The rows below fall into families. The same turns and mirrors carry the whole set onto itself and the rows of a family onto each other. For each named row, which other rows are in its family? Write them in the order they are listed.
These 32 rows form 4 families of 8 rows each.
simez: [  1  -7 -11  -5 -11  13  15  15   2 -11 -15  18   9 -15 -11 -14]
veg: [-10  15  -5 -12   0 -10   0   8 -24   4   2  29  -5  14   5   9]
Suke: [  3  -6  -6   6  -7  18  12  10  13 -11  -3  10  -1 -18  -4  -9]
moveb: [  2  16  -8 -17  -5   1  -5  10 -22 -13  -1  31  -2   8   7  12]
lunus: [  5  -3  -4  11   2  15  23  20  10   1   2  13   2 -12  -6  -3]
dege: [-13  12 -20  -9 -12   2 -12   0 -15 -16   1  32  -6   5   1  -1]
kido: [ 6 -4  7  3  0  5 30 20  3  5  3 10 -1 -9 -1 -2]
dipub: [ -1  15   0  -9   3  -2  -1  12 -27   1   9  27  -1  12   5  12]
tov: [ -7  -9  -1   5   0  10  19  17  -5   7  -1  13  10 -10 -14 -15]
Suv: [-10  16  -5  -2  -2  -7   4   4 -12   2  19  23 -15  10  15   8]
bimi: [ 15  -3  -6   4  -4   8  20  12  11 -11 -11  21  -1 -13 -12   1]
neton: [-13  15 -12   0   3  -2   1  11 -21   3  11  33   0  14  -3   8]
lafof: [ -1  -8   8   4 -10   8  19   7   0   1   6   4  -7 -16   2 -14]
Suno: [ -9  11   1  -6  -4   1 -11   1 -28  -2  14  21  -7   7   5   2]
Pum: [-15  13  -4 -11  -3  -8  -8   0 -24   3   5  24 -10   9   6   2]
zuk: [-12  12  -9 -16 -10  -7 -10  -1 -21  -7  -3  27  -9   6   9   2]
fipo: [ 13  -2  -2  -6  -7   6  29  19   8  -9  -9  16   0 -11   2   0]
Sagen: [  1  -4  -8  -1  -1  10  24  23  -1   0 -10  19  14  -9 -13  -7]
Migas: [-19  11 -12   1  -5   1 -11  -1 -21  -1  14  26  -7   7   0  -4]
labi: [-11  13  -9  -6 -10  -4  -4  -3 -11  -9  13  21 -18   4  18   3]
zotur: [  7  -7  -2   7 -10  10   9   2  11 -13  -6  15  -7 -19 -11 -10]
Sekod: [ -7  15  -9 -17  -6  -9  -2   6 -20  -5  -6  31  -5  11   7   9]
mulam: [  2  -7   5  15  -2   8  14   5   6   1   5  11  -6 -14 -12 -10]
vove: [  6  -7   0  -6 -16   9  17   7   7 -14  -7  10  -7 -19   4 -11]
giba: [ -6  17 -21  -9  -3  -1   0  11 -16 -11  -1  39   0  11  -1  10]
tilap: [ -4  19 -11  -8  -3  -6   9  10 -10  -5   9  29 -13  13  16  16]
Rapak: [  0  -6  -1  12  -3  17  16  12   8  -2   6   8  -1 -15  -4 -10]
Takim: [  9  -2  -8   4  -3  16  21  19  13 -10  -6  15   2 -14  -4  -2]
kulet: [ -5  12  -5 -14 -11   2 -15  -1 -24 -15   3  23  -8   3   8   2]
Seku: [ 10  -3   3  13   3   7  24  15   7   2   0  18   0  -9 -14   0]
kisus: [ -4  17 -15 -12 -11  -4   0   2  -6 -15   5  29 -15   7  17  10]
Gira: [ -8 -11  -5   2  -9  13  10  10  -2  -3  -5  11   6 -16 -12 -20]

Which other rows belong to the same family as lafof? dege, kido, neton, fipo, Migas, vove, giba
Which other rows belong to the same family as zotur? moveb, dipub, bimi, Suno, mulam, kulet, Seku

The rows below fall into families. The same turns and mirrors carry the whole set onto itself and the rows of a family onto each other. For each named row, which other rows are in its family? Write them in the order they are listed.
These 32 rows form 4 families of 8 rows each.
deso: [ 14   0  -8   9 -17 -18   5 -12   1   1  10   6   0  12   0  -4  -9  -3
  -3   3 -14  11 -31   6  -3   0  19  -4   0  12  -4  -7  -4  -4 -21  14]
vuf: [ 29   3 -35  -6  -1  21   7  -6  -5   2   2  16   7  18  -9 -19 -15  22
 -14   2  -6  13 -10  13 -12 -20   8  -7 -10  14 -24   4   0   1 -17  19]
gen: [ 17   5 -32  -1  -6  27  10  22 -10   8  13  14  15  13  -6 -16 -13   5
 -13  -4  12  -2  -6   9 -26   3  20  -9   0  18 -27   4   0  15 -17  13]
Nasu: [  6   8 -10  20 -28  -2   6  16   3  -1  19   6  17 -26   7 -12 -15  -8
   6 -23  -5  -9  -5  24  -2  -4  16   7  -5   7 -18 -10   1  15 -12   1]
Kip: [ -5   9  -1  11 -16  -2   6  14  -8  -5  22   2  16  -7  11 -14 -16 -17
  -2 -20 -15  -4   0  20  -2  -2  21   7   1   3 -10   3   1  15 -16  -5]
Ril: [  3   8 -12 -21   0  20  20  19   6  -3  11   7   5 -11  23   3 -21  -3
   4 -13   7  -4  -8  11 -24 -21  26  -1   4  15 -32   9   2  14 -11  12]
poro: [ 19   1 -13  12 -18  -8   6 -12   8   5  12   5   5  17  -5 -15 -10  -5
 -13  16  -4  10 -26  11  -6   0  16  -6  -9  21   0  -8  -4  -3 -16   8]
gar: [  1   4 -24  -1  -6  19  24   9 -19   7  26  10   2  -3  20 -19 -33   2
   1   4  -8   6  -2  11  -2  -6  10   9 -12   2  -7   5   0  22 -30  17]
vuso: [ 13   6   3  -3 -17  -8   0  -6   1 -10   8  12  13 -14   4   2 -14   0
   8 -29 -22   9 -15  14   4 -28  24   1  -5   9  -6  -4   5   4 -23  16]
nev: [ 25   4 -23 -12   5  24   6 -11  -3   2   3   7  15  17   2 -17 -19   9
 -10   0  -2  13 -19   7 -21 -35  10   0 -14  27 -23   9   3   6 -18  14]
nalu: [  0   2  -9  -1  -6  10  16  -2 -10   6  23   2  12   1  22 -20 -34  -6
  -1   7 -14   9  -9  13   1 -16  10  16 -15  12   0   6   1  19 -29   7]
nivok: [ 21   8 -24  -5   8  15   7 -15   0  -7  -3   1  13  18  -1  -7 -13  12
 -10  -9 -11  10 -18  14 -20 -29   9  -4  -9  17 -31  10   0  -5 -13   7]
des: [ 21   1 -13   2 -19  -5   1 -19   6  -3   6  17   8 -19   6  -5 -20  12
  10 -15 -16  12 -22  17   9 -27  11   7 -11  12 -16 -10   2   7 -25  19]
Nama: [ 19   1 -24  21 -24 -12   3  -4   5   9   9  10  10   9  -5 -14 -10  -1
  -3   8  -6   5 -30  14  -2   9  13  -2   1  17 -15 -10  -2   2 -22   4]
vutup: [ 14   4 -17  -3   0  18   4  10  -8   4  13  -1  14  19   3  -8 -15  -4
 -18  -7   5  -2 -20   5 -34   3  20  -6   3  19 -29  11 -10  16 -20   4]
rara: [ 17   5 -11   2 -22   2   6  -2   3  -2  15  20  10 -14   1  -4 -23  16
   4 -18 -26   9  -6  18   7 -22  18   2 -14   4   5  -7   4   5 -31  27]
diri: [  4  -2 -23   6 -10   6  10   6 -11  12  22   2   9  -4  25 -21 -36  -1
   2   5 -17   3 -19  15   1  -6   3  18  -7  13 -15   4  -6  24 -28   8]
Rop: [ 20   0 -20  18 -27  -9   6   0   2   4  16  15   1   6 -10  -9 -10   7
 -10   3 -13   7 -18  12  -2   6  15  -8  -7   9   5 -12  -6  -1 -19  22]
bot: [ 11  10 -28 -16  -3  30  24  22  -6   4  11  18   7 -12  15  -7 -24  10
   5 -12   6   1  -1   9 -18 -23  21  -1  -6  12 -25   5   8  14 -17  25]
vik: [ 24  10 -28   8 -19   6  12   5  15  -4   2  17   3  -2 -16  -6  -4  14
  -6  -7   2   4  -3  23 -11 -15  17 -15  -7   9 -17 -11   6 -13   2  17]
nebi: [ -4   3 -13 -10   1   7  18   2 -11   0  19   0   1   1  33 -12 -32  -7
   0   3 -17   8  -9  13   0 -16   9  13  -4   6 -16  12  -3  17 -22   8]
rif: [ 22  13 -19   6 -12  11  10   6  21  -5   1   8  16   4 -12  -9  -1   0
  -7  -6   8   0  -6  22 -20 -23  21 -11  -7  21 -22  -5  10 -11   3   0]
sipam: [  4  12  -9 -15  -2  23  23  14   8  -2  15  10  13 -19  23  -5 -26  -2
  10  -8   8  -1  -1  15 -16 -32  25   5 -10  15 -20   4  13  13 -14  13]
Mim: [  0  10 -12  13 -21   9  15  20  -3  -1  25  14  16 -17   5 -12 -21  -1
   3 -18  -9  -4  11  24   0  -1  21   2  -8  -3  -2  -4   6  15 -23   8]
Zev: [ 23  14 -32  12 -14   5  10   5  18  -1  -3  10  18  -8  -6  -4  -3   8
   6 -15   1  -3 -16  22 -15 -19  14  -6  -4  19 -33 -11   9 -11  -1   4]
faz: [ 13  13 -18  10  -9  -5  13   3  16  -7   0   3   7   7  -8   0   1  -2
  -2  -7  -1   1 -13  21 -17 -11  20 -13   1  11 -21  -6   6 -19   1   1]
sevem: [  3   9   2  17 -25   0   7  14   6  -3  24   5  24 -15   1 -12 -13 -13
  -2 -16  -7  -6   0  19  -4  -4  25   4  -9  11   3  -5   5  11 -17  -1]
Tonu: [ 10   6 -14   1  -5  22  13  17  -7   8  19   4  16  11   6 -18 -17 -12
 -11   3  18  -5 -15   5 -31   1  24  -3  -2  24 -20   6  -2  22 -19   4]
Fasu: [ 20   5   0  -3 -20  -3   4 -14  13  -6   7  12  12 -14   3  -2 -19   7
   3 -14 -15  11 -16  14   1 -34  21   3 -16  17   1  -9   7  -2 -20  21]
Did: [ 29   5 -35   2   2  19   8 -15  -6   6   3   4  10  10   5 -15 -20  15
  -2  -2  -5   9 -29  11 -18 -22   0   4 -13  23 -33   3  -4   7 -21  13]
luvav: [  9   7 -23 -15  -6  21  17  13  12   2  10  13  15 -20  24  -2 -31  10
  16 -12   1  -2 -11  20 -13 -28  14   8  -4  15 -35   4   8  18 -19  11]
rinug: [ 14   7 -25   7  -9  21  11  14  -1   8  16   5  17   3   4 -12 -17  -3
  -4  -4  16  -9 -17  15 -29   8  16  -4   1  17 -37   1  -6  22 -21  -2]

Which other rows belong to the same family as Mim? vuf, gen, gar, rara, Rop, bot, vik
Which other rows belong to the same family as rif? poro, nev, nalu, sipam, sevem, Tonu, Fasu
Which other rows belong to the same family as nivok? deso, Kip, Ril, vuso, vutup, nebi, faz

The rows below fall into families. The same turns and mirrors carry the whole set onto itself and the rows of a family onto each other. For each named row, which other rows are in its family? Write them in the order they are listed.
These 20 rows form 4 families of 5 rows each.
D: [ 14  14 -12  -7  15   4   9   4  -1  11  17  -3  11  -9  -2   2]
S: [ -9  10 -25   5 -22   6   0  -8  -1  11  21   5   5  15 -13 -11]
N: [  2   7 -20  -3 -23 -10   8 -19  -4  -3 -10  18  11  -4   5  -5]
B: [ 13  14 -15   0  13  10   8   0  -6   9  20   1   6  -5  -6   5]
P: [ 11  17  -6  -4  11  11   6   3   8   9   9   9   8 -10   1   4]
H: [ -3   1  13   8  -6 -14   5  -7  -1   6   6 -14  -4  14   4  -1]
G: [-19  -2 -12 -12   2 -11  -5  -8  -7   0 -15 -13   9  -2  -4  -3]
A: [  9  11 -23   2 -22 -13  11 -14   1   0  -5  16  10  -2   8  -7]
V: [ 13  14 -25  -2 -24 -11  16 -14  -2   2  -1  11  11   4   4  -4]
R: [ -4  -2   9  -1  -9 -18   2  -8  -3  -5   7  -9  -7   9  11   8]
C: [-10  11 -27  -3  -7   6  -1  -9  -4   7  20   2  -8  20 -11 -13]
K: [ 11   6 -16  -2 -28 -15  13 -16   8   0   0   9  10  -5  -2  -9]
Z: [-13  13 -19   3 -13   9  -7  -5  -1  10  27   5  -8  12  -8  -3]
W: [-22   4 -14 -18   1  -9  -7 -10  -3   5 -13  -7  11  -3  -6  -9]
L: [-18   5 -15 -14   8 -12 -12 -13  -8  -3  -5  -2  12 -10  -2  -9]
T: [  9  18  -6  -5  13   5  11   2   0  12  12  -8  13 -10  -3   7]
F: [-11  15 -18   4 -15   6  -5 -12   0  11  26   5  -3  14 -14 -10]
M: [-24   5 -18 -16  -6  -7  -6 -12  -2   3 -10  -5  11 -11  -8  -7]
Q: [-1 -3 17 -1 -3 -6  7 -4  3 -1 13 -9 -3  4  5  8]
J: [ -3  -2  12   1  -5 -14   5  -9   4  -4   8  -8 -11   6   7   6]

Which other rows belong to the same family as Q? S, N, B, G
Which other rows belong to the same family as P? H, C, K, L
Which other rows belong to the same family as Z? V, R, T, M

